Here are the same points, seen from different sides; a view may also be mirrored.
A view may leave some points out. In some views, one point has been moved. Which views, in the order they come, and which point in each? Write - if no view has one.

Scene 1 (5 views)
A:
  k471 [-14.3  -0.7  14.5  -2.1   4.1  -0.8   2.0  18.4]
  k327 [-15.8  -6.4  23.8  -7.1   0.7   3.0   5.8  16.7]
  k318 [-0.2 -0.3  6.5  1.6 -0.6 -3.5 -4.5  5.0]
  k141 [-11.2  -2.4  12.2  -5.6   5.3   2.5   5.0  21.1]
  k259 [-15.1  -1.0  18.7  -7.0  -5.6  -6.6   1.7   9.5]
  k994 [-12.4 -19.8   8.5  -5.9  14.3   5.9  -2.3   2.2]
B:
  k471 [ 25.9 -17.8  18.1 -16.6 -20.4  -3.7 -19.3  12.4]
  k318 [ 15.6 -23.6   3.8 -14.2 -25.5 -14.7 -15.5   8.0]
  k141 [ 18.8 -12.3  17.5 -21.9 -24.7  -0.8  -7.8  13.6]
  k439 [ 21.3 -22.2  30.2 -20.8 -23.5  -6.6 -12.1   2.7]
  k327 [ 31.7 -14.4  22.2 -25.3 -23.8  -3.2 -17.5   5.4]
  k773 [ 27.9 -17.2   6.1 -15.3 -22.1   1.5 -18.2  -1.1]
  k994 [ 22.5 -10.1  12.2 -27.4 -16.8   4.0   2.0  11.0]
C:
  k318 [-23.8  -9.5  24.5   0.5 -30.3   1.1   7.9 -16.6]
  k141 [-40.3  -8.7  24.2  -4.5 -43.9   0.3  15.2  -7.0]
  k471 [-37.6 -18.2  32.0  -4.8 -37.7  -6.0  13.1 -11.1]
  k994 [-24.8  -4.3  20.8 -12.9 -44.3   4.4  17.7   3.5]
  k259 [-34.0 -28.1  29.0  -1.3 -32.6   3.0  13.4 -10.4]
  k773 [-29.9 -20.6  27.9 -12.9 -29.2   1.0  10.4  -3.6]
  k439 [-34.7 -22.8  21.6   4.1 -47.5 -10.4   9.5  -5.7]
  k327 [-41.0 -23.7  29.9   0.3 -39.9  -2.5  15.8  -0.6]
D:
  k471 [ 12.8 -13.1   7.6   1.9  -6.6  20.1   5.9  25.3]
  k994 [  5.4 -24.4   9.4  -7.7  -8.7  -0.1  -4.6  37.4]
  k327 [ 13.9 -14.1  13.0   5.4   0.4  16.3  -2.6  23.2]
  k259 [  5.5 -12.8  12.3   6.9   5.2  17.7   7.5  23.6]
  k439 [ 13.3 -27.3  10.8   4.5  -3.2  26.1  -4.4  26.7]
  k318 [ -1.1 -17.3   2.3   3.5  -2.7  19.0  10.7  41.7]
  k141 [ 13.2 -15.4   9.9  -8.8  -3.8  16.4  -2.0  33.8]
E:
  k773 [ -4.9 -20.7 -13.8  57.8  16.3   6.2  39.5 -16.2]
  k327 [-11.8 -18.3 -19.1  62.0   3.7  -2.8  27.2 -17.1]
  k318 [ -3.5 -21.9 -10.4  49.5  17.6  12.6  23.7 -29.1]
  k259 [ -3.6 -20.4 -18.5  56.8   2.7   8.2  30.7 -18.9]
  k141 [ -3.1 -18.9 -19.8  56.6  17.4  -7.2  19.9 -21.8]
  k994 [ -8.7 -21.7 -21.4  49.9  27.5 -10.7  34.4 -27.3]
  k471 [ -6.5 -12.4 -16.4  58.8  12.3   4.3  23.2 -16.5]
Views with a point moved: A, B
  moved in A: k141
  moved in B: k994
